Small tables with named rows and columns. After each table, cells are looked up by row and column.

Robofur
|  | Zesibos | Fizazu | Denafi | Sikavi |
|---|---|---|---|---|
| Dok | 95 | 152 | 28 | 90 |
| Rovel | 169 | 102 | 229 | 153 |
| Nalisor | 128 | 117 | 194 | 187 |
| Tav | 179 | 108 | 194 | 108 |
| Ruloke | 163 | 128 | 98 | 48 |
| Lal | 71 | 145 | 86 | 179 |
| Sul | 157 | 129 | 92 | 51 |
| Dutusuz | 96 | 151 | 29 | 90 |

Denafi of Ruloke is 98
Fizazu of Dok is 152
Fizazu of Rovel is 102
Sikavi of Dok is 90
Fizazu of Nalisor is 117
Denafi of Rovel is 229
Sikavi of Sul is 51
Row with the largest Sikavi: Nalisor

Punel:
           Mov  Tipafe     Kab  Semazep     Buk  Nofotak  Fofalez  Mapezo   Kirol   Mifat
Nam      34192   69379  -30368   -11963   -5951    47510   -43204  -39714   20898  -18018
Bab     -10439  -42800   12465     5027   40661   -57828    10339   18025   43561  -75007
Lebulu    1034   13981  -29135    -9103   12468    -9008    16209   65149  -52231   17885
Kot      -7718  -42470   33172    39008   11078    77759   -47258   12068  -29062   24154
Gok      40492    3037    8832    36447   -5410   -21965    77704  -24235   31194   69842
Kifofo  -14253   16669    4258    -9641   -6484     3019   -14234    5084    3312    3141
Rigef   -37877   13708   31179   -33515  -36658   -16004      576  -17885   28178     622
Dubuf   -38961    8365   32247   -40923  -35083   -16721     -899  -21531   26965    5023

Kifofo, Semazep: -9641
Dubuf, Buk: -35083
Dubuf, Tipafe: 8365
Lebulu, Mov: 1034
Lebulu, Fofalez: 16209
Bab, Mapezo: 18025
Rigef, Mifat: 622
Lebulu, Semazep: -9103
Nam, Kirol: 20898
Kot, Fofalez: -47258
Lebulu, Mifat: 17885
Kot, Tipafe: -42470
Rigef, Kirol: 28178
Bab, Mov: -10439
Rigef, Nofotak: -16004
Which row has the largest Mapezo? Lebulu

Zok =
	Povep	Rifat	Fis	Fogeli	Pofon	Sus	Vesa
Puf	33835	26946	42517	26375	59673	30295	50003
Nusi	47833	21550	38016	19341	45485	48255	33224
Pon	26194	55130	37965	41019	49702	46282	23092
Taveni	24402	27134	31691	38843	9287	40788	34210
Bufar	95146	42582	41647	48116	36979	38750	32097
Pibef	70606	47652	35204	50083	83745	30752	28927
Kilusaf	67650	50939	22633	18103	53482	33839	48610
Nuz	69145	13123	47535	10340	66117	44327	25935
Fil	46435	41420	45747	22786	46668	36289	41041
Luvu	49559	35720	38191	34854	17463	27077	15393

Fogeli of Bufar: 48116
Fogeli of Pon: 41019
Fogeli of Nusi: 19341
Sus of Luvu: 27077
Rifat of Kilusaf: 50939
Rifat of Luvu: 35720
Rifat of Bufar: 42582
Povep of Puf: 33835
Fogeli of Luvu: 34854
Sus of Nuz: 44327
Fis of Pon: 37965

Dutudi =
	Losu	Gep	Gel	Kinifa	Rinokog	Sen	Nik	Bese	Tep	Navo
Tured	6229	3405	6360	6468	5596	3056	6834	5001	6803	4448
Zigo	5973	6096	4815	5680	4370	3382	6886	6125	5279	6753
Dalil	5577	3377	6772	7331	5891	5878	3898	4713	4789	4468
Nes	6274	4233	6057	6649	5659	3919	7542	3516	7107	5579
Kavupi	8274	5591	5348	6911	3889	5213	6965	1798	8737	6951
Ral	8446	5457	5739	7108	4628	5081	8166	1314	8546	8694
Saf	7236	5528	4281	5104	5335	7497	3849	2939	5941	4909
Seku	5226	2975	5229	5607	7277	3055	4798	5426	7138	1739
Doz	8158	8460	3616	5084	4200	7282	4465	592	7662	5326

What is the Bese of Zigo in Dutudi?
6125
What is the Losu of Doz in Dutudi?
8158
What is the Gep of Saf in Dutudi?
5528
What is the Kinifa of Doz in Dutudi?
5084
What is the Gel of Tured in Dutudi?
6360
What is the Tep of Tured in Dutudi?
6803
What is the Sen of Saf in Dutudi?
7497
What is the Navo of Seku in Dutudi?
1739
What is the Bese of Seku in Dutudi?
5426
What is the Gep of Nes in Dutudi?
4233
What is the Sen of Ral in Dutudi?
5081

Table Zaba
        Napo    Gur  Vutusip  Pezat  Rilusu    Dek   Nuka    Bog
Durat  60153  61837    59952  49748   38312  49543  72138  68760
Saz    20114  60970    63235  25832   19118  47556  67302  70213
Tilun  94860  60869    56573  91080   99832  64519  52973  46414

Gur of Tilun = 60869
Rilusu of Tilun = 99832
Rilusu of Durat = 38312
Nuka of Saz = 67302
Napo of Saz = 20114
Napo of Durat = 60153

Fafiz.tsv
	Lobedu	Basa	Mava	Gat	Tagesot	Tef	Pora
Tika	211	157	405	344	463	666	497
Gan	321	365	491	525	320	477	451
Renaki	379	275	552	228	462	674	392
Zagideb	752	793	475	512	456	357	374
Lof	442	788	525	590	229	320	353
Tozol	500	379	393	355	595	606	464
Pimoga	489	378	587	289	419	599	312

What is the Mava of Renaki in Fafiz?
552
What is the Basa of Tika in Fafiz?
157
What is the Lobedu of Tika in Fafiz?
211
What is the Pora of Pimoga in Fafiz?
312
What is the Gat of Renaki in Fafiz?
228
What is the Tagesot of Renaki in Fafiz?
462
What is the Pora of Zagideb in Fafiz?
374
What is the Pora of Tika in Fafiz?
497
What is the Tagesot of Pimoga in Fafiz?
419
What is the Gat of Zagideb in Fafiz?
512
What is the Pora of Renaki in Fafiz?
392
What is the Gat of Lof in Fafiz?
590
What is the Mava of Zagideb in Fafiz?
475
What is the Mava of Lof in Fafiz?
525
What is the Tef of Gan in Fafiz?
477
What is the Lobedu of Renaki in Fafiz?
379
What is the Gat of Tozol in Fafiz?
355
What is the Basa of Gan in Fafiz?
365
What is the Lobedu of Lof in Fafiz?
442
Row with the largest Basa: Zagideb

